In the data rows, zero lies at 4.5, halfway between 4 and 5.
Each pair is two rows. How far apart are they, by a hidden measure? 0 means very close, and 30 very far. Two or three weighted sums of its numbers give each row a place; it is the straight-line distance between the places.
[8 7 8 6 6 9 8 9 4 5 3 6 6]
[5 2 5 6 5 6 4 3 6 4 4 7 4] >> 7
[2 3 4 4 4 3 2 5 6 4 4 7 6]
[5 3 4 4 5 5 4 3 4 7 4 3 4] >> 13
[3 5 5 4 3 3 5 7 4 5 4 5 6]
[9 5 7 1 6 6 5 6 5 5 6 2 4] >> 3
[4 4 3 3 3 3 5 5 5 5 3 7 4]
[3 7 6 3 3 5 4 7 4 5 4 4 3] >> 2
[6 6 5 4 2 5 6 2 5 3 3 6 5]
[2 3 6 4 4 3 5 5 3 6 3 4 5] >> 10
[3 2 2 3 5 7 5 5 6 4 6 5 4]
[6 5 5 5 5 6 4 7 4 1 6 4 4] >> 15
[4 5 5 4 4 3 3 5 4 4 3 5 6]
[3 5 5 6 3 3 5 4 4 5 5 6 4] >> 6
[2 4 6 7 4 3 3 3 4 7 5 0 4]
[3 3 4 3 5 4 4 4 7 4 5 7 4] >> 26
[4 5 6 5 4 4 9 4 4 4 5 8 5]
[4 5 5 8 4 6 6 7 5 3 4 3 7] >> 10
[3 3 5 6 4 2 6 3 3 5 5 4 3]
[3 3 1 2 3 1 4 6 7 4 4 5 6] >> 21
[8 5 6 4 6 6 5 2 4 8 2 6 3]
[6 4 6 5 7 8 5 5 7 2 4 6 3] >> 10
[7 4 5 3 5 4 6 2 4 4 4 5 4]
[3 6 3 7 3 5 4 6 4 5 5 1 6] >> 6
[1 5 4 4 4 2 4 4 4 4 5 3 4]
[7 8 7 8 2 5 2 5 6 2 3 2 7] >> 26
[2 2 4 4 4 5 2 3 8 4 4 6 3]
[2 7 6 7 3 4 5 8 4 5 3 4 8] >> 14
[7 3 5 5 6 7 5 6 7 4 4 7 4]
[5 3 3 1 5 3 3 5 7 6 2 5 3] >> 2
[4 5 5 7 2 6 7 5 2 3 6 3 2]
[6 5 6 5 5 4 6 7 4 6 4 2 4] >> 4
[5 3 5 5 6 2 5 7 5 1 4 5 6]
[4 4 3 4 7 5 5 2 6 4 5 8 1] >> 18
[6 4 4 1 3 2 5 6 3 6 3 4 5]
[5 5 7 5 6 9 3 4 5 3 6 3 3] >> 12
[0 3 3 7 5 5 3 3 3 7 4 4 4]
[1 7 4 2 4 3 4 3 1 4 4 6 3] >> 7
[6 5 5 4 5 4 6 8 3 3 4 4 5]
[2 6 5 4 4 3 5 4 0 6 4 0 6] >> 16
[4 4 6 4 6 5 5 5 6 3 7 6 5]
[7 2 5 2 2 3 5 3 5 4 4 7 5] >> 17
[3 6 4 7 4 6 5 7 6 7 2 7 7]
[3 5 2 6 0 1 3 5 4 3 3 3 4] >> 22
[5 2 5 6 5 6 4 7 4 3 4 1 6]
[3 2 2 5 1 2 5 4 4 5 5 5 4] >> 1
[2 6 8 7 4 3 4 3 2 6 6 2 3]
[3 1 3 8 8 5 1 2 6 4 5 4 6] >> 15
[5 3 4 3 7 5 5 3 5 4 6 6 4]
[5 4 5 5 5 8 5 4 6 4 6 4 4] >> 8
[3 4 5 2 7 6 2 3 5 3 6 5 4]
[7 2 4 5 7 6 4 3 5 6 2 5 4] >> 13
[4 6 7 5 4 6 3 1 7 5 5 5 5]
[6 7 6 5 3 7 3 4 5 3 4 3 3] >> 11
[5 1 4 5 6 3 6 7 6 6 5 4 5]
[5 5 6 2 6 4 3 7 3 5 3 6 4] >> 9
[5 4 4 5 4 5 5 7 3 3 6 5 7]
[3 7 3 4 1 3 5 4 6 7 3 3 6] >> 4
[2 7 8 5 4 4 3 2 4 5 3 4 4]
[2 2 3 7 4 1 2 4 8 6 4 3 2] >> 6
[2 2 7 6 4 3 4 5 2 6 6 2 5]
[5 6 8 6 5 6 4 5 4 5 5 5 5] >> 12
[4 4 4 3 4 6 4 5 7 2 5 6 4]
[2 6 4 4 4 5 4 4 7 4 4 3 3] >> 11
[3 4 6 5 4 5 7 5 5 4 3 6 6]
[1 4 4 5 2 1 4 3 4 5 5 3 7] >> 11
[8 3 1 2 4 7 4 5 8 0 6 5 4]
[5 9 6 3 8 7 3 5 4 4 7 8 1] >> 19
[7 2 6 2 6 6 4 5 6 4 6 5 4]
[8 8 5 6 7 9 5 4 4 2 7 6 3] >> 9
[4 6 7 5 5 4 4 6 5 3 6 3 5]
[3 3 2 4 3 5 3 5 7 1 4 7 6] >> 14
[3 5 1 3 3 3 3 3 4 4 6 6 2]
[6 4 3 3 5 4 5 8 4 3 5 3 6] >> 7
[2 5 4 6 5 4 3 4 5 5 6 2 5]
[7 6 4 3 5 8 4 4 6 3 6 5 3] >> 17
[5 4 6 3 4 3 6 6 3 4 5 4 4]
[3 6 4 4 3 2 7 6 2 4 6 4 8] >> 4
[5 3 4 3 6 7 3 3 5 3 6 5 2]
[6 5 5 4 5 5 5 5 5 7 4 4 5] >> 9
[3 1 6 7 8 5 5 1 5 7 5 3 3]
[6 5 6 3 6 6 7 7 5 6 6 7 6] >> 25
[4 6 4 6 5 3 2 4 5 7 3 5 4]
[4 4 5 4 6 4 6 5 3 5 4 3 4] >> 6
[1 4 1 5 3 6 7 5 4 4 6 0 4]
[4 4 4 5 4 4 2 4 4 6 6 4 4] >> 9
[4 3 4 6 6 6 4 3 9 3 5 3 3]
[4 1 3 5 3 2 9 6 5 8 4 6 6] >> 7
[5 7 6 6 4 5 6 3 5 3 4 4 5]
[6 6 4 6 5 4 6 5 6 8 4 6 3] >> 3
[8 4 5 3 7 6 4 6 6 3 5 6 4]
[5 6 6 7 1 3 3 8 9 2 2 4 6] >> 23
[7 3 5 3 6 6 6 6 7 4 5 8 2]
[6 4 4 3 2 5 5 5 3 3 2 5 5] >> 16
[6 6 7 4 6 5 4 5 1 6 5 5 7]
[1 5 3 0 1 5 7 6 5 7 2 5 5] >> 13
[7 5 2 4 7 2 1 0 6 5 3 4 4]
[5 5 2 6 4 6 4 6 3 2 6 5 6] >> 9
[3 3 4 6 3 4 4 5 2 7 4 4 7]
[4 6 3 2 5 6 4 8 3 8 3 5 4] >> 15
[7 4 5 3 4 2 8 5 5 7 3 4 7]
[5 8 4 2 6 6 3 2 5 2 4 5 3] >> 15
[7 3 4 4 3 7 5 6 6 5 6 4 5]
[2 6 4 5 4 4 5 3 6 4 7 1 4] >> 20
[6 3 4 4 4 5 3 6 5 6 5 4 6]
[6 5 5 6 3 5 4 6 5 5 4 5 7] >> 5
[5 5 3 3 2 4 4 4 7 5 3 3 5]
[2 4 4 6 5 9 5 4 6 5 5 2 2] >> 18
[3 6 4 6 2 3 5 6 3 3 4 2 6]
[3 4 4 6 6 3 5 3 2 3 7 4 2] >> 19
[4 5 5 5 7 4 4 2 4 4 6 5 4]
[3 6 5 6 8 3 4 5 4 4 6 4 3] >> 4
[7 5 7 4 7 7 8 6 4 6 4 7 5]
[3 6 4 4 1 3 3 4 2 5 4 8 8] >> 12
[6 5 6 0 9 9 5 5 0 4 7 9 2]
[4 4 5 3 5 5 5 5 6 8 4 6 1] >> 16
[7 6 4 5 1 6 2 7 5 5 3 5 8]
[6 4 9 7 6 5 5 1 7 2 5 5 4] >> 25
[6 1 5 4 4 4 6 3 5 5 4 5 7]
[3 4 0 5 2 7 6 5 4 2 4 5 4] >> 3
[4 5 6 5 7 2 5 4 3 4 6 5 4]
[4 2 3 4 5 1 7 7 5 6 6 6 3] >> 7
[5 4 4 6 6 5 6 5 4 2 7 4 1]
[6 5 5 4 5 5 5 6 6 5 3 4 4] >> 14
[5 6 7 5 4 3 4 5 5 7 2 4 5]
[5 2 6 4 3 3 6 4 7 4 3 5 4] >> 4
[8 3 9 4 7 6 7 5 4 6 5 6 6]
[4 5 5 4 5 5 7 3 6 5 5 4 2] >> 8
[6 3 5 4 5 4 5 5 2 6 4 5 5]
[6 6 7 6 4 5 5 7 7 2 3 4 4] >> 11
[1 5 3 6 6 4 4 2 5 3 8 3 2]
[4 3 1 4 4 6 5 6 4 6 2 3 4] >> 18
[7 4 4 6 8 6 4 7 5 4 4 4 0]
[6 4 8 3 7 4 7 3 6 5 6 5 4] >> 7
[5 5 5 7 4 5 5 6 5 4 5 2 6]
[4 5 3 3 4 3 5 5 7 8 4 4 3] >> 10
[6 5 4 5 6 5 3 5 5 5 4 4 4]
[2 6 5 6 5 5 3 3 5 3 5 5 4] >> 6
[5 1 2 4 4 1 4 3 5 6 4 3 3]
[6 5 8 4 5 4 4 5 3 8 4 3 5] >> 7
[6 5 6 3 4 3 7 3 1 4 4 7 5]
[3 1 2 5 5 6 5 6 5 3 7 6 5] >> 12
[5 3 3 4 6 3 7 6 1 4 6 5 5]
[5 5 4 6 3 8 4 3 2 3 3 3 4] >> 12
[3 5 7 6 6 2 3 0 9 9 3 3 6]
[7 6 6 5 5 4 3 6 5 3 4 1 5] >> 16
[4 5 4 5 5 5 5 3 3 5 4 5 6]
[5 5 2 7 5 6 6 4 5 1 4 9 3] >> 5
[3 2 2 4 4 3 4 2 4 5 4 4 5]
[5 5 6 4 2 5 4 7 3 4 4 4 4] >> 18
[7 4 2 5 4 6 2 3 8 3 6 3 2]
[3 7 2 4 1 5 6 5 5 4 4 4 5] >> 1
[4 1 5 3 3 4 6 6 4 5 4 3 7]
[6 5 4 3 1 3 1 8 7 5 1 4 7] >> 20
[5 4 6 5 4 2 5 5 3 7 3 5 5]
[3 3 5 5 6 7 3 3 7 2 4 5 5] >> 18
[4 4 0 5 4 6 6 5 4 3 7 3 3]
[5 8 6 5 8 6 6 6 3 8 5 5 3] >> 7
[6 3 4 6 4 5 6 4 5 1 5 5 5]
[6 3 5 7 7 5 5 6 4 4 4 2 5] >> 9
[7 8 6 4 3 5 7 7 6 4 2 6 6]
[6 3 5 3 9 6 5 3 1 1 7 8 3] >> 28
